Small tables with named rows and columns. After each table, cells are looked up by row and column.

Ziv =
         Savi  Nekoz   Vis  Zazi   Dol   Gup
Lof      4.15   3.64  6.17  2.35  8.07  5.41
Rigol    6.98   7.24  4.32  3.64  8.38  6.26
Keke     6.42   5.62  4.23  7.37  3.16  3.79
Luv      3.40   5.45  5.30  3.10  8.41  5.06
Ribek    3.26   5.00  4.76  6.90  3.19  2.85
Ditatut  3.77   4.05  5.04  2.54  8.02  4.94
Vibo     5.39   5.29  4.44  7.56  2.90  3.37
Kul      6.78   6.40  5.00  6.47  2.68  3.78
Reneg    4.23   5.13  5.13  2.64  8.62  4.99
Donop    7.40   6.37  2.93  3.50  8.17  5.57
Toze     5.81   5.21  6.45  2.51  7.49  6.56
Fabi     8.08   4.52  3.49  6.96  4.05  4.17
Pab      4.24   5.63  4.30  3.06  7.96  5.21

Vibo, Dol -> 2.90
Luv, Vis -> 5.30
Kul, Zazi -> 6.47
Fabi, Nekoz -> 4.52
Toze, Savi -> 5.81
Lof, Nekoz -> 3.64
Ribek, Dol -> 3.19
Pab, Savi -> 4.24
Lof, Zazi -> 2.35
Lof, Dol -> 8.07
Rigol, Gup -> 6.26
Vibo, Savi -> 5.39
Ditatut, Zazi -> 2.54
Rigol, Zazi -> 3.64
Rigol, Dol -> 8.38
Rigol, Vis -> 4.32
Kul, Nekoz -> 6.40

Sodido =
fields: Rus, Rin, Reg, Lonubi, Gufis, Gisu, Dusugi, Navuko, Gik
Bukitut: [21, 19, 40, 3, 2, 0, 22, 31, 16]
Vul: [54, 10, 12, 48, 87, 10, 18, 65, -26]
Suti: [17, 15, 19, 26, 23, -92, 25, 2, 18]
Zeg: [-7, -16, -4, -17, -7, 17, 20, 37, 52]
Rek: [42, 16, 36, 43, 43, 32, 14, 52, 52]
Doz: [34, 66, 19, -7, 6, -8, 11, 23, 23]
Fepom: [36, 15, 37, 11, 49, 12, 34, 3, -26]
Kimetap: [19, 22, 36, 56, -25, 20, 27, 16, 97]
Luz: [37, 41, 33, 15, -69, 39, 50, 6, -39]
Vupi: [21, 31, 37, 37, -19, 16, 51, 15, -22]
Muk: [30, 34, 20, 36, 11, 31, 28, -28, 7]
Pil: [58, 20, 18, 23, 70, 42, 42, 34, 92]
Romub: [32, 25, 37, -7, 60, -2, 24, 15, 51]
Leg: [22, 44, 50, -2, 14, 20, 30, 75, 65]

Rin of Leg = 44
Rin of Romub = 25
Gufis of Pil = 70
Lonubi of Muk = 36
Gufis of Luz = -69
Navuko of Zeg = 37
Gufis of Doz = 6
Reg of Leg = 50
Lonubi of Romub = -7
Reg of Vul = 12
Rin of Vul = 10
Gufis of Vupi = -19
Rus of Kimetap = 19
Gik of Suti = 18
Gufis of Kimetap = -25
Dusugi of Leg = 30
Rus of Doz = 34

Pepamo =
         Dag  Bebagip  Kep  Kimo  Zoz  Dip
Sab       96      108  119   160  104  136
Nusoped   94      119   99   139  133  103
Ledof    129      103   95   115  117  124
Rig      153      121  167   117  150  120
Gogo     151      146   48   154  102  116
Nuze     133      132   72   139  125  124
Gov      122      160  190   144   94  160
Dut      170      122  181   121  133  117
Pep      166      142  221   151  131  105
Nakob     92      135  206   133  118  148
Pidepem   79      115  160    90  110  127
Davalit  100      140   87   123  145  139
Notu     142      107  174   147  151  113

Bebagip of Gogo = 146
Dip of Nusoped = 103
Zoz of Gogo = 102
Dag of Gov = 122
Dip of Notu = 113
Zoz of Dut = 133
Dag of Notu = 142
Bebagip of Nakob = 135
Kimo of Gogo = 154
Zoz of Rig = 150
Bebagip of Gov = 160

Mig
          Rileb   Siter  Bisoser     Tiv     Bor
Bulavag  -34735   13482   -54518    2556    7324
Babado   -20736   -3645    25221    -740   32756
Nomot    -20234  -17191     2500   29609  -41543
Sop      -68383    4230   -37805   28154  -84278
Lalomul   26683  -50646    15639   33735  -94441
Sus       68247   15484    51572  -47012   26267
Gobipav  -18187  -12378    -5678  -19969   58649

Bulavag, Tiv: 2556
Babado, Tiv: -740
Nomot, Siter: -17191
Bulavag, Bor: 7324
Babado, Bisoser: 25221
Gobipav, Rileb: -18187
Sop, Siter: 4230
Nomot, Bisoser: 2500
Sop, Tiv: 28154
Sus, Bisoser: 51572
Lalomul, Rileb: 26683
Lalomul, Bor: -94441
Nomot, Tiv: 29609
Babado, Siter: -3645
Gobipav, Bor: 58649
Sus, Tiv: -47012
Lalomul, Tiv: 33735
Sop, Rileb: -68383
Which row has the largest Bor? Gobipav

Tem =
	Ras	Dupo	Danozo	Degekin
Pipofa	72	85	80	100
Reneniz	73	115	93	123
Gil	90	67	88	44
Tiz	97	119	107	125
Git	105	105	97	125
Bekite	98	95	86	114
Nup	106	137	113	110
Der	141	192	132	91
Vib	116	87	103	67
Sekori	102	70	73	96
Daveve	88	68	80	74
Fesi	102	100	96	97
Lil	134	131	114	60
Sefatup	116	112	101	41

Fesi, Ras => 102
Fesi, Dupo => 100
Reneniz, Dupo => 115
Reneniz, Ras => 73
Sekori, Ras => 102
Der, Dupo => 192
Tiz, Dupo => 119
Vib, Danozo => 103
Pipofa, Danozo => 80
Tiz, Degekin => 125
Git, Danozo => 97
Git, Ras => 105
Reneniz, Degekin => 123
Lil, Dupo => 131
Bekite, Degekin => 114
Pipofa, Dupo => 85
Nup, Dupo => 137
Row with the largest Ras: Der

